A single turn carries every row of the set below to another of its rows. Some are shown first; where does it send the rows asked next?
gado: [ 1.03  0.08  0.82 -1.07 -0.48  6.68  3.32 -1.59  2.34  3.11  2.28  0.79
  0.62 -0.86 -0.05 -1.79 -0.01 -3.81  2.26  0.08  1.38  0.53 -3.29  2.54
  2.77]
pofum: [ 2.55 -2.79 -3.19 -0.35 -1.90  2.84  2.85 -1.41 -2.01  0.15 -3.58  4.01
  0.84  0.25 -1.85 -0.24  2.13  1.35  3.69  0.91  2.12  2.39  0.15  0.00
  1.95]
saf: [-0.34 -0.76  1.28  4.06  4.88 -0.94 -3.14  1.72  3.80  1.02  1.30 -0.98
 -0.60  1.67 -0.21 -0.21  0.18 -1.39  2.31 -2.28  0.16 -1.40 -0.35  2.29
 -1.92]
Dimi: [ 0.02 -4.62  0.92  1.44  0.16  1.53  3.23 -0.46 -1.12  0.60 -2.27  4.21
  2.48  0.38  1.53  1.28  1.15  0.56  4.81 -0.20  3.03  1.99  0.73 -0.42
  0.09]
Lomip: [ 0.84  2.73  0.74 -0.47 -1.51  4.66  0.71 -1.83  1.34  1.41  2.53  0.00
 -0.06  0.88 -1.91 -1.39  0.17 -5.96  0.79  0.56  0.92 -0.42 -2.27  2.38
  4.11]
setog: [-1.74 -0.47  0.83  3.35  2.99 -2.82 -2.54  2.45  2.10  2.55  2.32 -0.76
  1.63  0.86 -0.36  0.56  0.32 -0.93  2.86 -1.97  1.28 -2.23  1.32  1.29
 -2.24]
deti: [ 0.98  4.40  1.41 -3.05 -1.49  0.38 -1.12  1.77 -2.04 -1.91 -2.06  0.15
 -0.59  2.19 -4.64 -3.86 -1.07 -0.31 -3.23  0.43  1.41  1.69  1.01 -0.06
 -0.93]
tolin: [ 0.56  1.29  0.03 -0.90 -1.03  5.97  2.10 -0.65  1.75  2.89  0.72 -0.35
 -3.03 -1.10 -1.51 -3.42  0.04 -3.92  0.69  0.31  0.14 -1.71 -4.43  2.40
  1.36]
kibe: [ 0.08 -1.51  2.60  3.05  4.44 -2.10 -1.98  2.21  3.51  0.08  0.55  0.41
  2.50  2.54  0.02  0.07 -1.16  0.36  2.46 -2.36  1.78  1.53  1.61  1.79
 -2.04]
bas: [ 0.03  0.18 -1.37 -1.27 -2.78  4.23  2.40  0.03  1.37  4.10  1.70  0.01
 -0.79 -1.76 -0.98 -2.41 -0.44 -4.22  0.81  1.54  1.46 -3.00 -2.85  2.67
  2.26]
tezer: [ 1.80  2.16 -1.60 -0.15  0.38  0.13 -1.30  2.57 -1.67  0.78 -3.38  0.28
 -1.48 -0.21 -3.45 -5.30  1.74  3.03 -2.40  0.72 -0.86  3.42  1.16  0.08
 -3.26]
Larok: [-0.42  0.46  2.78  1.71  4.66 -1.09 -3.54  1.85  2.02 -0.91  2.28 -0.53
  1.58  3.64 -0.12  0.55 -1.01 -2.19  0.57 -1.30  2.44 -0.57  2.07  0.81
  0.04]
timiz: [ 1.87  2.26 -2.00 -3.15 -1.10 -0.56 -1.53  3.13 -2.50 -0.18 -1.43  0.48
  0.13 -0.94 -4.35 -3.48  0.11  2.25 -3.05  0.65 -0.51 -0.61  1.53  0.50
 -2.67]
Divos: [ 0.18 -4.24 -0.74  0.49  1.48  2.68  3.04 -0.39 -1.10  1.13 -1.21  3.72
  1.20  0.92  0.98  1.36  1.61  0.80  5.45 -0.37  3.86  1.13  0.21 -1.16
  1.03]
luz: [-2.29  0.03  3.27  3.85  2.99 -3.80 -3.30  1.19  1.23  0.72 -0.09  0.21
  2.74  1.61 -0.42 -0.12 -1.53 -1.73  0.26  1.26  0.53 -0.27  1.45  1.36
  0.04]
dek: [-1.50  1.09  2.52 -0.21 -0.26  3.78  1.50 -1.10 -0.01  2.65  2.14  1.21
  1.11 -1.34  0.16 -1.44 -1.04 -4.89 -0.35  3.13 -0.10 -1.49 -2.92  1.43
  3.69]
lilad: [-0.97 -2.31  1.58  4.98  4.62 -1.23 -1.11  3.09  3.59  2.69  0.95  0.19
 -0.47  1.39  1.95 -1.35  0.07 -0.48  2.04 -1.08  1.23  0.76  0.12  1.30
 -1.83]
zorat: [ 1.73  2.29 -0.99 -2.30  1.35  1.01 -2.44  2.32 -1.41 -0.95 -3.11 -0.82
 -2.23  0.47 -4.15 -4.61  0.18  2.28 -2.84  0.13 -0.01  0.43  0.76  0.55
 -3.34]
vigug: [ 1.31 -3.05 -0.40  0.89 -1.06  0.05  1.99 -0.30 -2.60 -0.69 -4.46  4.31
  2.52  0.38 -0.86  0.14  1.81  2.48  3.34 -0.05  1.75  3.41  1.88 -0.34
 -0.88]
Genin: [-0.39 -2.21  2.45  4.08  3.33 -2.70 -2.85  1.32  4.08  1.66  0.26 -0.92
  1.02  2.43  0.35 -0.42 -1.10 -0.28  1.86 -1.18  1.11  1.48  1.24  2.64
 -1.09]
sef: [ 1.47  2.63 -0.23 -3.09  0.05  1.75 -1.90  0.47 -2.59  0.82 -2.54 -1.15
 -0.06  0.00 -3.97 -4.58  1.06  2.96 -2.42  0.74  0.07  3.60  1.84  0.09
 -2.56]
fana: [ 1.63 -3.34 -1.38 -0.72 -1.46  3.83  3.41 -1.72 -2.63  0.56 -3.13  4.11
  2.13 -0.73  0.10 -0.14  2.08  0.83  3.30  1.21  2.36  2.45  0.69 -0.11
  1.14]
Buze: [ 1.50  0.02 -1.40 -0.08 -0.29  6.57  2.64 -0.07  1.11  3.96  1.39  0.79
 -2.06 -2.07  0.46 -3.87  1.34 -2.76  0.20  1.85 -0.14  0.62 -3.32  1.90
  2.18]
madod: [-0.29  3.79  0.49 -2.15 -0.46  0.61 -2.18  0.02 -3.77  0.27 -2.54  0.02
  1.64 -0.48 -4.00 -3.83  0.16  0.27 -3.38  3.46 -0.32  1.18  1.29 -0.15
 -0.14]
Voge: [ 1.04 -0.32  1.86 -1.44 -0.97  5.90  3.15 -0.91  1.58  3.18  2.69  0.85
 -0.92 -1.60  0.51 -2.28 -0.62 -3.30  0.33  0.69 -0.43  0.54 -3.80  2.32
  2.55]
riza: [-2.32 -2.73  1.53  2.68  2.67 -0.39 -2.21  1.19  3.93  1.22  2.20  0.08
  0.54  1.54 -0.54  0.81 -0.52 -2.31  3.43 -4.01  1.06  0.11 -1.25  1.81
 -2.16]
nit: [ 1.36  0.23 -2.13 -2.55  0.27  0.01 -3.74  1.91 -0.95 -1.95 -2.41  0.13
 -0.07  0.58 -5.11 -3.01 -0.01  2.24 -2.21 -1.70 -0.36  2.24  1.28  0.96
 -3.53]
Deteb: [ 1.15 -2.96 -0.22  0.84 -0.14 -0.85  2.75  1.15 -2.01 -1.01 -3.41  4.86
  0.93  1.17 -1.41  0.53  1.00  2.95  3.90 -1.17  1.91  2.77  0.72 -1.31
 -0.94]
padin: [-0.17 -1.03 -1.57 -3.59 -2.18  7.00  1.37 -0.82  0.97  2.24  0.69  0.07
 -1.59 -1.30 -2.02 -2.95 -0.55 -3.45  0.13 -0.12  1.62 -0.22 -3.63  1.96
  1.04]
Mafu: [ 2.63  2.64 -0.91 -3.50 -1.10  1.95 -0.47  0.89 -1.76 -0.62 -3.62  0.23
  0.69  0.43 -4.76 -4.78 -0.01  2.59 -2.03  0.51  0.92  3.49  1.32  0.79
 -2.02]

Genin turns into Voge
kibe turns into gado
nit turns into riza
And these:
Lomip turns into deti
luz turns into dek
setog turns into bas
tezer turns into lilad
saf turns into tolin
Divos turns into pofum
fana turns into vigug

